In the rows, 128 means zero.
Families of rows that turns and mirrors carry onto each other, the same ones carrying the whole set onto itself: the rest of each named row's family, in list order
4 families of 4 rows
q770: [130 110 137 156 135 129 111 123 145 114 151 164 158 103 131 146]
q177: [120 178 112 133 137 109 151 157 128 142 163 131 118 141 145  97]
q843: [142  94 114 128 139 153 112 126 155 125 130 138 161 117 123 139]
q739: [ 94 150 106 118 140  76 159 116 140 123 132 117 115 140 109 142]
q751: [ 89 132 108 147 125  87 159 127 142  94 130 128 105 139 148 118]
q556: [111 160  97 107 119 125 171 127 109 142 153 121 132 153 126  91]
q306: [141 105 124 110 143 137 118 153  74  96 125 128 134 114 117 124]
q158: [161 134 125 138 166 157 128 122 130 100 112 146 161 115 115 102]
q24: [153 112 144 139 129 169 126 145 105 110 120 139 139 110 138 100]
q287: [112 153 107 157 118  69 146 112 119 124 126 122 113 147 131 109]
q697: [ 95 140 117 141 159 109 164 136 122 122 122  97 116 131 153 155]
q795: [116 166 102 106 103 104 149 125 110 148 143 129 106 125 152 111]
q612: [163 134 151 123 148 156 134 133 101 124 123 130 151 117  90 117]
q435: [117  95 121 149 147 121 128 124 103 134 140 184 169 123 135 116]
q302: [129  91 120 138 131 136 129  89 118 106 129 151 173 115 111 132]
q196: [ 94 158 100 141 161 124 151 121 113 148 178 118 128 122 120  94]

Same family as q739: q177, q24, q302
Same family as q770: q751, q556, q612

Families of rows that turns and mirrors carry onto each other, the same ones carrying the whole set onto itself: the rest of each named row's family, in list order
3 families of 6 rows
q924: [ 87 166 159 113 181 147 121 123 103 137]
q217: [122 164 125 134 110 129  92 126 120 108]
q92: [133 157 113 121 187 144 120 125 128 115]
q565: [ 66 136 130 165 120 124 147 143 135 120]
q830: [ 86 149 100 143 148 133 147 148 157 145]
q219: [110 145 139 132  97 107 136 146 139 110]
q265: [122 162 130 110 177 128 145 129 170 122]
q847: [ 65 156 126 165 131 149 103 125 111 123]
q465: [ 97 165 145 102 121 117 139 149 142 153]
q894: [ 80 162 141 159 170 154 102 103 125  98]
q524: [120 173 156 126 146 137  93 104 126  92]
q471: [128 143 130 146 154 131 111 119 111  78]
q998: [ 76 166 160 113 179 137 150 126 148 141]
q637: [106 134 123 132 186 129 164 141 142 119]
q839: [104 148 166 100 164 118 159 142 126 128]
q897: [ 86 155 112 160 120 130 127 130 173 116]
q682: [ 79 170 155 132  99 121 123 131 154 126]
q813: [ 83 148 163 146 156 138 117 117  90  97]

Same family as q465: q924, q217, q92, q830, q847
Same family as q897: q265, q894, q524, q998, q682

Families of rows that turns and mirrors carry onto each other, the same ones carrying the whole set onto itself: the rest of each named row's family, in list order
5 families of 6 rows
q842: [137 126  95 155 118 129  93 162 110  89 169]
q296: [143 149 112 112 112 149  81 156 147 103 150]
q869: [145 184 143 123 109 169 109 140 125 119 121]
q5: [159 203 138 179 120 126 143 126 116 107 136]
q58: [163 181 111 155 119  99 109 136 161 114 175]
q132: [153 159 103 180 119 108 105 149 142 102 186]
q15: [159 129  99 141 123 107 115 149  91  74 162]
q147: [160 150 122 114 107 162  87 156 149  89 151]
q495: [175 194 141 173 110 118 145 120 129 114 152]
q840: [159 141 113 110 121 150  86 142 148  97 165]
q498: [154 153 141 141 127 125 138 136  74  97 120]
q165: [170 191 155 162 124 117 144 123 123 114 136]
q118: [160 203 137 168 118 111 140 121 120 123 144]
q91: [139 157 122 140 123 125 129 137  65 101 124]
q993: [180 178 119 163 114 104 119 134 158  99 178]
q462: [160 163 101 159 110 109 113 134 167 103 176]
q849: [155 143 121 146 116 128 137 135  66  90 133]
q787: [129 173 128 160 107 120 147 127  84  84 127]
q90: [158 174 159 125 114 162 120 140 122 110 114]
q380: [145 154 112 150 108 152  83 160 156 103 170]
q799: [141 203 143 162  98 133 143 122 132 100 132]
q394: [143 164 127 155 123 139 133 142  71  91 119]
q636: [145 138 100 123 105 149  89 151 154  94 155]
q488: [159 169 145 124  98 178 112 139 127 105 126]
q43: [125 176 140 133  96 163 125 137 111  90 114]
q811: [145 134  93 139 128  96 108 148  99  90 162]
q543: [145 126  84 147 117 103 112 144 115  83 165]
q761: [158 125  97 133 133 109 107 136 106  85 175]
q127: [174 164 112 148 127 107 109 124 157 105 186]
q72: [147 188 145 142 110 175 116 143 121 105 116]

Same family as q498: q840, q165, q90, q761, q127
Same family as q147: q15, q495, q993, q849, q488
Same family as q811: q296, q869, q58, q118, q91

Families of rows that turns and mirrors carry onto each other, the same ones carrying the whole set onto itself: the rest of each named row's family, in list order
5 families of 3 rows
q571: [135 108  82 153  93 114  87 128 150  94]
q836: [ 93 139  99 134 104  88  69 155 171 128]
q503: [ 90 135 106 153 128  66  78 149 161 152]
q958: [112  84 128 148 114  91 102 155 143 188]
q611: [157 132  90 143  75 123  98 135 152 120]
q690: [140 120  62 172  91 109  70 141 146 124]
q250: [164 113  89 172 112 136  93 162 142 122]
q709: [146  97 130 145  98 105 127 139 136 178]
q490: [148  96  76 160  74 127  83 147 138 138]
q301: [110 148 129 125 110  84 104 143 171 141]
q614: [ 91 117 122 140 131  74  97 137 166 127]
q824: [116 146 113 151 138  98  84 171 171 120]
q896: [134  80 105 174 110  94 101 144 126 184]
q289: [133  65 118 161 114  99 118 131 130 155]
q657: [139  99 132 167 142 105 114 169 143 169]

Same family as q824: q250, q657
Same family as q614: q571, q289
Same family as q836: q958, q490

